In the rows, 128 means zero.
The rows of M fall into several groups, which share some directions, and each row is roughly a mix of its group's hidden directions.
M, 106 rows:
[[143 130 138 104 149 167 155 161 151 155 113 141 189 112 131 168 102 140
   51 136]
 [110 128 108 129 125 102 186  95 104 131 134 103 143 160  94 140 176 127
  207 104]
 [ 92 121 131 114 182 133 118 126 136 205 147 112 159  91 158 117 101 111
   72 118]
 [164 136  69 127 110 147 160  65 136  80 148 117  92 177 138 140 132 109
   97 135]
 [166 188 121 111 127 190 173 144 160 139  91 126 119 127 109 170 148 113
   99  96]
 [164 195 127 111  89 127 123 165 147 110  70 193 152 115 113 134 140 125
  116 142]
 [110  90 108 150 116  85 106  81  95  88 167 113  77 163 139  95 127 122
  171 138]
 [126 138 175  92 140 181 120 130 177 124 133 146  91 113 150 128 101 130
   47 134]
 [ 99 137 178 125 123  94  88 182 114 153  92 159 172  80 113 109 135 149
  161 142]
 [101 149 150 121 122  90 116 130 114 140 116 119  95 119 109  94 163 114
  226  94]
 [133 113 161 127 118 185 165  99 115  90 125  92  90 176 100 152 166 118
   87 153]
 [164 132  75 163  97  88 127 140  95 103 109 124 153 141 106 132 149 134
  210 124]
 [ 92 146 119  93 119  62  97  97  82 124 103 112 125 110 119  88 151 113
  188 139]
 [ 85 150 143  70 163 153 186  92 168 160 153 131 119 123 135 151 117 134
   93  95]
 [155 129 153 152  99 151  82 124 137  88 123  99  44 130 126  93 154 121
  169 127]
 [186 164 120 157  74 144 133 159 136  81  85 163 138 140  98 144 163 143
  151 146]
 [ 97  95 138 148 155 150 190  96 125 158 170  77 127 155 108 149 162 136
  164  97]
 [134 147 166  96 144 181 152 161 151 159  93 127 173 102 114 160 132 136
   63 135]
 [ 58 106 172 152 169 120  93 141 101 178 151 106  98  92 133 115 113 135
  143 105]
 [118 177 142 109 126 131 149 128 126 144 100 106  84 123  97 127 174 105
  201  75]
 [134 130 189 133 127 169 131 147 168 161 117  88 132  98 108 104 186 143
  180 112]
 [130 188 165  76 105 140 106 143 157 110  83 182 111 103 129 116 127 123
   82 147]
 [ 99  94 173 144 137 126 103 142 110 117 146  94  52 127 119 117 124 137
  195  95]
 [163 130 123 121 134 193 162 132 150 122 121 125 149 140 129 171 118 129
   35 146]
 [161 117 122 123 155 192 185 118 173 161 146  75 133 143 129 152 144 113
  113  89]
 [196 148 118 173  80 142 119 179 131  93  87 153 142 139 103 137 156 133
  157 140]
 [158 125 145 150 102 159  98 113 143  85 131  91  42 140 127  98 156 121
  167 123]
 [175 164  68 106 108 144 157  86 157 108 121 147 153 150 144 133 135 106
   66 151]
 [184 136 128 185 100 176 146 178 152 109 115 167 151 143 112 166 137 149
  102 139]
 [121 122 154 128 123 143  99  96 151 106 156  96  32 129 143  88 138 122
  165 107]
 [131 179 103 115 151 134 139 162 152 191 104 138 176  71 131 151 115 140
  135  85]
 [123  94 102 163 157 159 190 107 137 159 177  84 147 147 123 167 135 151
  145  95]
 [157 157 140 125  90 107 111 160 120  94  85 138  98 132  99 115 161 119
  212 112]
 [123  96  71 161 135  77  88 117 122 137 170 144 159 109 171 107  77 150
  131 140]
 [137 125  83 137 101  87  97 107  91  62 132 167  95 158 144 126  89 122
  104 161]
 [ 65 117 167 125 157  94 121 165 106 182 126 148 184  89 118 131 117 153
  143 125]
 [129 171 125 120 114 134 123  97 127 115 112  96  48 132 114 106 170  99
  186  95]
 [120 120 132  81 135 108  89  88 120 124 123  60  83 107 142  77 138 103
  173 120]
 [132 136 135 110 151 165 146 158 147 166 112 134 193  93 131 165 107 151
   55 138]
 [139 125 138 151 108 153  99  95 134  88 143  91  32 142 132  99 149 119
  159 122]
 [168 189 126 126 108 137 109 190 155 136  77 186 154  96 126 137 121 126
  115 120]
 [115 103 175 150 139 152 103 140 127 129 142  78  49 121 120 112 139 128
  184  93]
 [117 185 159 114 120 120 131 158 133 152  86 137 114 104  96 120 171 117
  201  88]
 [ 93  73 119 132 160 121 136  96 114 135 181 128 138 152 158 133  84 126
   57 151]
 [124  56 123 156 162 144 110 123 130 131 185  98 104 138 164 130  73 133
   87 128]
 [ 85 161 155  55 163 146 162  94 165 172 134 121 121 108 137 126 131 113
   94 103]
 [173 117 147 126 124 185 182 132 180 139 129  84 152 139 107 140 178 139
  161 110]
 [137  93 119 143 149 175 180  96 144 130 172  67  91 163 125 153 139 128
  138  93]
 [158 187 118 110  83 106 145 141 124 106  72 166 155 139  95 127 176 114
  167 135]
 [ 92  68 129 136 159 123 147  79 107 143 179  59 106 150 132 120 133 125
  156 113]
 [106  94 106 150 168 148 184  98 132 174 177  78 149 138 128 157 133 142
  142  92]
 [ 93  87 129  98 135  94 145  90 113  79 174 133  70 171 138 131  89 133
  146 118]
 [166 146  86 136  79 108 100 103 113  53 114 159  96 156 136 115 124 118
  113 168]
 [ 99 143 192  94 134 177 114 109 124 138  97  77 111  93 111 119 167 131
   89 156]
 [167 158 146 112  79 114  87 154 124  69  78 171 108 137 118 103 140 110
  127 165]
 [105 155 186  90 138 174 107 128 137 156  89  90 131  75 119 118 157 135
   86 150]
 [117  73 148 116 151 162 159 116 117 124 147 102 163 149 127 161 111 143
   47 165]
 [ 99 177 130 104 154 133 137 135 131 192 100  98 144  67 115 136 146 137
  165  80]
 [165 146 157 107 123 191 126 147 163 124  98 133 142 117 131 139 129 122
   40 158]
 [168 183 130 125  98 130  99 183 144 118  74 193 151 106 125 130 122 123
  103 142]
 [115 118  75 115 148  97 166 119 101 131 142 161 180 153 138 171  81 125
   74 135]
 [148 138 177 140 107 161  84 134 161 120 116  98  68 106 126  80 169 126
  173 122]
 [203 148 104 119  90 169 151 104 169  82 114 110 103 161 123 124 165 112
  134 132]
 [ 98  72 122 147 125  57  90 120 100 113 166 145 136 139 149  91  99 138
  167 150]
 [118 125 139 129 149 185 185 119 173 137 168 143 122 138 134 178 106 162
   73 109]
 [157 127 187 141 107 163 105 155 164 124 110  95 101 107 113  95 176 138
  189 121]
 [123 133  81 137 151  89 104 146 140 182 141 141 184  75 158 119  87 148
  150 104]
 [149  89  98 144 143 145 136 134 139 130 154 138 185 132 154 153  82 147
   49 158]
 [110 108 181 126 163 166 151 148 160 185 143  79 129 105 117 127 151 137
  167  84]
 [ 68 117 159  71 160 120 116  89 133 138 156 129  92 115 158 111  89 122
   74 132]
 [168 127 103 138  75 101 130 135 107  60 103 166 164 157 109 139 140 150
  145 176]
 [136 141 118 163 134 156 159 166 150 147 136 187 175 128 129 178 103 153
   68 126]
 [122 127  84 133 160 157 149  73 138 148 170 102  98 146 160 139 106 101
   60 113]
 [172 157 108 173 107 131 127 165 119 158  83 125 192 116 102 127 179 115
  158 133]
 [164 105 148 110 125 185 144 123 149 100 126 119 126 159 134 143 122 112
   36 164]
 [ 93 174 129 115 131  99 121 118 112 150 110 113  91 100 111 113 157 123
  214  82]
 [114 138 133 106 101  62  96 156 106  99 102 197 168 115 126 115 106 148
  143 163]
 [159 115 182 141 102 157 116 157 157 111 114  96 105 120 105 105 173 146
  203 121]
 [149  71 125 168 105 109 113 137 121  79 158 171 145 175 142 120 103 136
   98 180]
 [183 156 130 148  82 136 121 164 133  90  84 134 113 136  97 128 168 130
  195 122]
 [156 143 105 181 123 150 159 167 137 151 120 172 199 134 116 170 133 142
   91 136]
 [100 132 105  90 128  61 118  90  86 129 117  98 126 124 122  93 146 107
  199 122]
 [189 164 128 138  76 138 105 169 140  78  80 178 131 132 118 129 137 129
  116 157]
 [121 187 163  98 119 141 129 130 134 136  85 111  77 110 101 114 178 105
  178  93]
 [162 186 138 117  98 138 104 177 151 116  75 194 144 104 125 131 124 127
   95 143]
 [126 145 105 150 102  79  88 111 117 106 135 140  74 131 135  84 138 115
  207 111]
 [128 107 150 130 134 171 162  90 164 126 165  69  77 144 123 121 163 137
  173  97]
 [104  95 122 144 169 158 189  97 140 173 177  77 139 143 127 154 137 137
  133  94]
 [128 130 129 111 153 116 120 176 151 182 118 154 208  80 144 134  92 146
  106 123]
 [149 129 146 138 112 171 119  92 166 105 145  82  48 136 133  97 163 122
  161 113]
 [111 180 137  72 103  78  82 122 110 107  79 158 115  97 125  93 133 115
  149 145]
 [156 160  67 143 107 142 116  74 120  94 129 130  88 153 148 123 130  95
   66 152]
 [ 83 141 158 106 160  97  88 168 122 184 115 159 153  77 145 111  92 122
  107 119]
 [122  94 110 159 156 164 192 102 140 158 176  78 142 149 121 162 144 147
  143  97]
 [165 108 136 129 136 183 196 128 169 146 139  80 158 147 109 154 165 138
  147 104]
 [ 92 117 100 149 126  69 111  96  93 121 155 118  95 134 129 104 131 132
  212 107]
 [ 84  80 136 122 157 139 165  71 124 131 186  74  93 152 131 136 129 141
  142 111]
 [136 118  65 124 122  91 135 112  94  85 139 167 134 167 145 156  74 118
   80 148]
 [120 196 155 103 121 131 136 152 137 151  81 134 105 102  97 128 168 115
  185  83]
 [139 131  84 107 126  96 164 140 112 123 114 175 210 146 126 166 100 133
   90 149]
 [124 102 169 126 109 157 155 100 105  74 131 107  76 188 100 136 163 113
  111 157]
 [132  68  80 153 144  85 142 133 118 126 178 152 174 158 152 141  74 139
  127 130]
 [156 174 161 106 124 179 153 177 160 147  81 153 157 112 107 160 143 125
   88 121]
 [153 154 140 104 135 198 180 135 146 127 103 117 130 141 108 179 141 121
   61 125]
 [159 145  71 131  98 110 104  97 112  67 125 159  96 158 149 122 104 106
   83 161]
 [105 103 126 149 113  69  99 108 101 108 151 126  91 147 128  85 138 119
  210 124]]

Here is one row of each group, with its name. Which group are the others in?
[151 194 162  95 101 156 118 165 171 108  82 182 106 105 121 134 130 133
 109 124]
S
[145 154 143 117  88  91 100 166 121 107  77 180 182 108 112 113 144 146
 149 168]
P
[132 129 120 114 144 131 126 165 147 153 121 167 197  97 147 154  79 153
  62 143]
W

[ 93 169 183  90 125 151  94 109 123 135  89  93  89  80 116 101 167 128
 123 141]
W
[108 130 102 100 154  94 159 147 111 159 123 169 207 126 132 163  88 129
  86 130]
P
[122 108  74 125 123  81 133 112  84  78 146 166 121 169 140 154  72 127
 103 144]
P
[196 160  83  93  89 138 150 100 166  76 112 148 128 160 138 124 137 109
 107 144]
P
[ 82  76 142 135 153 126 146  78 104 135 176  63  96 148 125 120 144 134
 162 118]
S
[ 81  88 114 136 181 125 160  96 118 185 181  81 143 127 141 138 115 133
 129 100]
S
[102  75 110 154 126  54 113 129  98 111 169 162 146 152 142 114  93 142
 169 139]
W
[150 114 141 173 139 195 165 158 168 141 154 146 141 141 128 174 116 152
  73 120]
S
[128 114 147 138 148 198 171 125 176 137 167 129 117 138 138 168 110 154
  64 117]
S
[124 112  80 109 143 103 185 124 109 129 140 155 195 158 126 179  94 135
  92 133]
P
[ 57 118 137 138 157  75  89 147  73 156 134 158 137 102 136 129  82 134
 113 132]
P
